Turns in one plane each, and the order they were made in; the first pair answered
turn mito:
[ 17  -2   1  -2  11  -6 -21  -6  -1  -7   2   4 -18   6  -7   5  -1  -6
  17 -13   4   2   2 -10 -10  -2  -8 -11  12   1] => [ 15  -2   1  -8   8  -2 -23 -10  -3   1   0  15 -20  -2  -9   8   2 -10
   8  -3  -3   6   4  -3 -14   0 -11 -11   8   4]
[  9   2   2 -11 -18   2  -3   2   2 -13  -2  -6  -4   1   8 -11  -4   9
   9  13   5   3 -16  22  12 -22 -12   1   0  11] => [  9   3   3 -11 -20   4  -4   1   3 -11  -1  -5  -4   0   7 -12  -5   8
   6  15   5   4 -15  24  12 -22 -11   1  -1  11]
[ 12  -3  12   6   2  18 -14 -13   4   7   9  -1 -13 -12   7   9  -1  -9
  10 -11  -9  12   0 -12   3 -11  -4  10  -8  -6] => [  3  -7   5  -1  -3  10  -5  -9   3  12   7  18 -12 -22   4  12   9 -11
  -9   9 -12  10   4   9   0   6  -7   8 -12  -1]
turn fovos:
[ -6 -14   1  -9  -5  13 -14  -8  -2   8  -2   6  -8  -4  -5  12   7  -7
   5  -8 -12  17  10 -18  -1  -5  -5  -3   0 -12] => [  6  -4   0  -4  -8   5 -15  -7  -8   1  -3  -9   0  11  -6  -4  -6   5
  21 -13  -9   9   3 -13  11 -15 -12  -2   4  -4]
[ -1 -11  -7  -2  -8  -2   1   5  -1   8 -12  10  -7   1   0   3   2   5
   2   3  -4   2   0   1  -3   8   7  14  -4  -5] => [  0  -8   0   3 -11  -1   0   2  -1  12 -13   3  -6   5   3   0  -5   8
   5  -1  -8   1  -2  -1  -1   1   7  16  -3  -7]
[ -8   2   9  -2  -2   8  -8  -9  -5  15   2  -2  -1  -7   5  -1 -10 -14
   1  11  -5   9   2  -7  -3  -9   6  -7  -4  -1] => [  4   6  -1  -5  -3  -3  -7  -4 -12  -1   2 -10   4   6   0 -10 -14   0
  16  11   6  -3  -4   1   8 -11  -7  -7   2  11]
turn kizil:
[  8   0 -11   1  -8  -9   3  10   3  -8   0  -5   3   4  -5 -17  -7   7
  15 -12   1   1  -5   3  15 -12 -12  -6   1   8] => [ -2   0  -3  -3 -14   4  -5  -1   3  14  -3  10  -3 -14  -3  -7  -6  -7
  -3   5 -15  12   4  10   7  -9 -11  -8  -8   8]
[ 12  -3  -1  -8  -4  12  -1 -11  -9   3  -2   5  -4  -4   8   3   0  -5
  -9  -7  -5  19  -5   4   6  -9 -15   3  -4  -2] => [ 17  -5  -6  -8   0   6   1  -4  -8  -8   2   0  -2   4   7   2   0   2
   0 -18   3  14 -10  -3   8 -11 -15   3   1  -3]
[-12 -10 -11  -6   2 -25  14   8  -4 -11   5  10  -7  12  -9  -7  20   5
   0 -13  -7   0 -11  -2   0  13  -1   4 -13  -7] => [-12   2  -1  -2  -9 -27  11   2  -6   3  -2   5   0   9  -8 -20   7   7
  -4   2 -18  -6  -9  16   4  12  -5   5 -15   0]
[-1  4  5 -1 -6 -2  7  1  5  8 -4 -1  3 -6 -1 -6  4 -5 -6  3  0 -2 -2  8
 -4 12  9 -3 -3 -1] => [-2 -2  0 -3 -1 -2  8  5  5  0  1  1 -1 -5 -4  1 10 -7 -3 -5  6  0  1 -2
 -7 14 11 -4 -1 -4]
Pairs:
Between the rows of a pair lie two turns.
[  3  -9   5   1   5  11   7   2 -11  20  -4   0   9  14   3   0  15   3
   1 -10  14  20  -1  -9  -4  -4   9 -11  18  -5] => [  9  -4   5   2   1   8   3  -1 -15  18  -7  -6  10  18   3  -8   7  10
   9  -9  14  16  -5  -1   4  -9   1 -10  19   4] => mito then fovos
[ 17  10 -14 -16  -7   5 -15  -5  -6 -22   1  -2  -3  -1  -7   6  -3  15
  14  -4   7  -6  -8  11  14  -7  -7   8   3   9] => [  3   4  -8 -19  -5  20 -17 -12  -1  -6   2  16  -9 -20  -4  22   6  -2
  -4   3  -5   9   3   5   2  -3   3   4  -2   2] => mito then fovos
[  3  -2  -2   2   5  -7   4   4   1 -14  -4 -11  12  17  -5  -7   3  10
  14  -7  14 -11  -7   7   0   1  -5   2  11   0] => [ -5  -1  -1   1   5  -9  11   6   5  -8  -5  -6  15  10  -6  -6   4   8
   4   5  16 -14  -5  16  -4  11  -1   2  10   0] => fovos then kizil
[  1   2   5  -5  11   1  -2   9   1  -9  -4 -12  -1   3  -3 -11  -8  -1
   7 -18   8 -11   0 -13  15  -5   6   6  -1 -11] => [ -5   0   5 -14   1  10 -10  -2   0  10  -8  10  -5 -15  -2   0  -2 -12
 -13   4  -9  -3   7   4   7   1  -2   6 -11  -5] => mito then mito
[-10  -4  -3  -6   2  11  -3  -6   4   5   8   9  -3 -20  -3  17   4 -15
 -15   7   3   4   7  -6 -11  10  12   0  -1   1] => [ 10   4 -16  -7   0  -6  -5   1  -5 -18   8  -6   7   2  -8  -1  -5   7
   9   5  17 -12  -4   7   5   6  -5   3   6  16] => fovos then fovos
[  1  11  22   2 -13   0  -2   1   1  15  -9  -4  -1   1   1 -10  -6   0
  -6   7 -21  13  -5  10  10  -7  -5   3  -7  -5] => [ -2   0   5 -10 -10  -1   2   9   0   6  -4  19  -2 -10  -3   6  12  -2
 -18  18 -12   8   0  18   3  10  -7   0  -8   0] => fovos then fovos
[-13  21  14  -2  -3   8 -11  -4   3  16   3  -9  -4  -6   7 -20 -17   2
  -2   8   0   3   4   1   1  -9  -3  -3   3   1] => [-10  19   4  -5  -6  -3  -7   3   1   6   2  -1  -1  -7   3 -23 -12   8
  -7  18   6  -5   3  15   0   2 -11  -5   3   9] => mito then fovos
[  0   1  -1  15  -1   3   7  -2  11   1   1  23   4  11  -1  -2   0   6
  -4   8  15 -11   1   4   3  -1  -6   8 -16  -2] => [  5   3   5  17   0  10   2  -8  10   1   3  14   3  14   1  -2  -7   6
   5  -2  14  -8   0  -6   5 -11  -4   8 -15  -5] => mito then mito
[  5   5   4   5   9  13  -3  -7   6   7   3 -10   0  -8   3   4  -2  -5
  -4  -2   6   0   2 -10   0 -11  11   1   3  -8] => [  6  10   6   6   8  11  -2  -9   5  10   2 -12   4  -6   4  -2  -8  -2
  -4   3   3  -2   2  -4   1 -13   9   4   2  -5] => kizil then kizil
[ -9  -4 -10  -1   9   6   7   2  -2 -21   3  17  11 -16 -16  11   7  -6
  -8  10  10  -1   8  16  -1  12  -3  -9 -10  -3] => [-11  -2   9  13  17  10  12   1   5 -16   3  -8   9  -3  -9   3  -6  -7
   6 -21   3   8   5 -13   1  -6  11  -4  -7 -20] => fovos then kizil
[ -8  -3   5   5   2  -2  -3  -6  11  -5   2 -12  -2  13  -3  -4  -3 -13
  10 -11 -12   0  -2  -9  -1 -13   2  -1  -4 -10] => [-12 -11  -7  -4   5   0  -1  -1  10 -10   5   6  -4   2  -6  10  13 -19
   0  -1  -6   2   3  -5 -10   0   2  -5  -5  -8] => fovos then fovos
[ 11  -7  -2  -4   7  12  -3   3  -7 -15  11 -13  -3   4   4   4  -6   3
   9 -12  13  -2  -3  -9   9  -7   8   1  12   6] => [  4   5   7  -6  -8  10  -5  -5  -8   7   1  -4   3  -8   4  -5 -14   1
  -9  16  -2  -6  -4  22  10  -1   1   0   4  18] => kizil then mito
[  5  13  -1   1  -2  13 -13  -5  -8   4   1   1   6 -13   1   0 -27   6
   4   0  -2   7  -6  -5 -14 -15 -12  -8   2   5] => [  0  15   0   1  -6   9  -8  -4  -7  10  -3   8   9 -17  -1  -2 -25   3
  -5   8  -7   6  -6   6 -17  -6 -11  -9  -2   6] => mito then fovos
[-1  0 -7  4  6 -3  6  5  3 -7  5 -5  6 -2  2  8  4  3 -2  2 11 -2  2 -3
  1  9  8  1  3 -6] => [  3   9   0   5   1  -3   1   2   2   1   1 -15  10  -1   3  -3  -7   6
  -1   5   5  -4   1   3   6   4   6   3   1  -2] => kizil then mito
[ 14  -5 -11  -8  -9  -5  -5   2 -13  -3   5  24 -16   7  -5  10  11  12
  10  -6  -7  24   3  -1  -1   4 -18  -1   3  -6] => [ 14  -6 -13  -5  -5 -10   0   5 -11 -11   7  19 -13  12  -5   5  11  17
  14 -12   0  21   0  -3   1   6 -17   0   6  -7] => mito then mito
